One turn sends every row of this set to another row. A few are shown first. Where does it send the rows asked after them?
K_138: -0.49 -1.52 -3.40  2.77  2.78 -0.99 -3.78 -1.38  0.40 -1.02 -0.31  0.02  0.86 -0.84  0.42  1.73 -1.29 -0.41 -0.51  2.72  0.39 -0.94  3.22  0.93 -0.65
K_809: -2.50  0.52 -4.02  0.84 -0.60 -3.37 -1.59  2.73 -0.79  1.44  2.17  1.03 -0.70 -2.19  0.94  1.43 -0.53 -0.73 -2.65  1.47  1.05  1.30 -0.28 -0.22 -0.39
K_651: -0.64 -2.41 -0.93  3.87 -0.10 -2.69 -4.77  1.95 -0.17 -0.08 -0.17  0.12 -1.26  0.91 -0.23  0.97 -1.74 -1.67  0.80 -0.71  3.59  0.64  1.51 -0.48 -1.09
K_526: -0.40  0.05  2.72  0.99  1.57  0.66  1.98 -1.79 -0.26 -4.01 -0.28 -1.24 -0.32  0.37  0.16 -0.12 -1.74 -0.29  0.49 -0.89 -1.21 -0.98  1.91  1.57 -1.04
K_440:  0.83  0.50 -0.70 -0.41  3.65  2.93 -1.21 -2.42 -1.21 -1.48 -1.78 -1.16 -1.67  0.39  0.62 -1.59 -2.16 -1.32  2.81  1.57 -0.70  1.07  2.71  0.89 -0.20
K_488: -0.48 -0.92  2.59  1.48  1.11  0.94  2.00 -1.83 -0.22 -3.46  0.22 -1.20 -1.09  1.23 -0.62 -0.44 -0.65 -0.19  0.52 -0.74 -1.76 -1.38  1.84  1.11 -1.07
K_813:  0.96  0.63  1.41 -2.20 -0.55  1.45  1.51 -3.85 -0.53  0.15  0.37 -1.43 -1.93 -0.83  0.62 -1.37  0.43  2.85  1.44  1.20  0.53  0.74  0.61 -0.07  1.98
K_966:  0.78  0.47  1.38 -1.81 -0.91  0.52  2.21 -3.27 -0.54  0.71  1.33 -1.40 -3.06 -0.68  0.45 -0.55  0.07  2.82  1.69  1.00 -0.15  0.76  0.38 -0.41  2.46
K_721: -3.35  0.22 -2.23  2.25 -0.05 -1.87 -2.20  3.96  0.10  1.11  0.96  0.97 -3.46 -1.69  0.12  1.19 -1.61 -1.61 -0.35  1.01  1.42  3.25 -2.09  0.01 -0.41
K_207: -2.02  1.77 -1.43  0.29 -1.46 -2.46 -2.06  2.96 -0.34  1.98  1.46  1.35 -1.05 -1.17  1.95  1.45  0.10  0.21 -2.37  0.09 -0.37  0.16 -2.56 -0.47 -2.00
K_312:  0.42  2.48  1.57 -1.88 -1.13  0.53  0.29 -3.06 -1.73  0.17 -1.73 -0.47 -1.19  0.24  1.92 -3.21  0.65 -0.05  2.11 -1.18 -0.05  1.49 -0.06  0.59 -0.54
K_963: -1.68  2.34  0.00  2.29  0.84 -1.49 -3.47  3.83  2.08  0.51 -0.85  1.18 -1.84 -0.66 -0.41  1.59 -1.45 -1.12 -0.33  1.69  1.43  2.74 -2.65  0.37  0.36
K_41: -2.23  2.96 -1.05  0.12  0.95 -0.24 -2.00  3.45  1.46  0.56 -0.71  0.67 -1.58 -1.06 -0.04  0.57  1.25 -0.76  0.31  2.85  1.44  4.88 -1.05 -1.62  0.52
K_788:  0.59  1.46  0.92 -0.04  0.99  1.88 -0.27 -3.40  0.57 -0.41 -3.05 -0.73 -1.37  1.24 -0.38 -2.58  1.11  0.25  1.78  1.97 -0.10  2.38  0.51  0.65  1.96
K_366:  1.72 -1.31  0.31 -1.25  1.55  2.40 -0.24 -2.44 -1.85 -0.56  1.62 -1.82 -3.24  0.23 -0.58 -1.17 -1.41  0.45  3.31  0.86  0.25 -0.53  3.22 -0.44  0.38
K_477: -0.89  0.01 -2.19  2.09 -0.85 -3.59 -2.27  3.47  0.43  0.99  1.49  0.06 -2.18 -0.40 -1.30  1.90 -1.50 -0.65 -1.78  1.05  3.51  2.16  0.33 -0.79  1.60
K_944: -1.52  3.23 -1.61 -1.48 -1.36 -1.82 -1.10  2.97 -0.65  1.54  0.10  0.24 -0.58 -0.53  2.31  0.75  1.36  0.24 -1.96  0.24  1.25  3.05 -0.56 -2.37 -1.18
K_628: -0.10  0.73 -0.59  0.87 -0.88 -2.96 -2.32  2.71  1.52  1.35  3.12  0.71 -1.06 -1.13 -1.91  2.17  0.32  1.04 -1.42  2.47  2.16 -0.02 -0.41 -0.95  1.79
K_316:  0.57  3.27  1.21 -1.52 -1.33 -0.94  0.57 -2.52 -1.89  0.48 -1.94 -0.30 -1.21  0.75  2.31 -2.59 -0.05 -0.73  1.74 -1.72 -0.55  1.65  0.11  0.57 -0.30
K_654: -1.73 -2.84 -3.68  2.49  1.63 -1.77 -3.29  0.20  0.01 -0.12  0.93  0.29  0.72 -1.71  1.45  2.38 -1.34  0.61 -1.62  2.25  1.45 -0.58  1.80 -0.08 -0.68
K_367: -2.26 -2.91 -0.82  1.58  0.98  0.49 -2.24 -0.21 -0.84 -0.20  3.12 -0.17 -3.52 -3.36  1.38  1.92 -2.39  0.95  2.74  0.50  0.16 -0.82  0.21  0.44 -2.49
K_931: -0.55 -0.20  2.76  1.22  1.55  0.57  1.67 -1.74 -0.14 -3.90  0.45 -0.69 -0.36  0.22 -0.93 -0.81 -0.69 -1.07  1.50 -0.35 -1.43 -1.11  2.12  1.62 -0.95
K_130:  1.61  0.22 -0.52 -1.41  0.93  1.51 -0.64 -2.42 -3.19 -0.33 -0.83 -1.66 -1.84  1.60  2.00 -1.77 -1.77 -0.60  1.45 -1.36 -0.63 -0.55  2.95 -0.19 -1.84
K_570: -0.69  1.21 -0.50 -0.85 -1.31 -1.25 -0.83  3.02  0.77  1.47  2.25 -0.40 -2.47 -0.53 -0.90  1.46  1.81  1.57 -0.57  1.99  2.67  2.89  0.08 -3.17  1.46
K_466:  0.20  1.88  0.21  0.47  1.57  1.04  0.04 -3.07  0.95 -0.23 -2.75 -0.23 -1.47  0.99 -0.60 -1.96  0.90 -0.44  1.93  2.79 -1.11  2.65  0.57  0.86  2.72
K_87: -3.13 -2.61 -1.06  2.05  0.61 -0.97 -3.11  1.79 -0.83  0.02  2.21  0.66 -2.34 -3.42  2.01  1.53 -2.59 -0.30  2.20 -0.10  1.76  0.62 -0.74  0.19 -2.60
K_938:  0.41 -1.09  0.13  3.08 -0.33 -2.11 -4.38  0.63 -1.04 -0.51 -0.64 -0.62 -2.09  1.27  0.60  0.80 -2.81 -1.64  1.67 -2.56  2.66 -0.16  2.03  0.12 -2.48

K_526 moves to -> K_931
K_466 moves to -> K_966
K_651 moves to -> K_654
Where do these go?
K_367 moves to -> K_938
K_41 moves to -> K_570
K_788 moves to -> K_813
K_130 moves to -> K_440
K_721 moves to -> K_477
K_963 moves to -> K_628

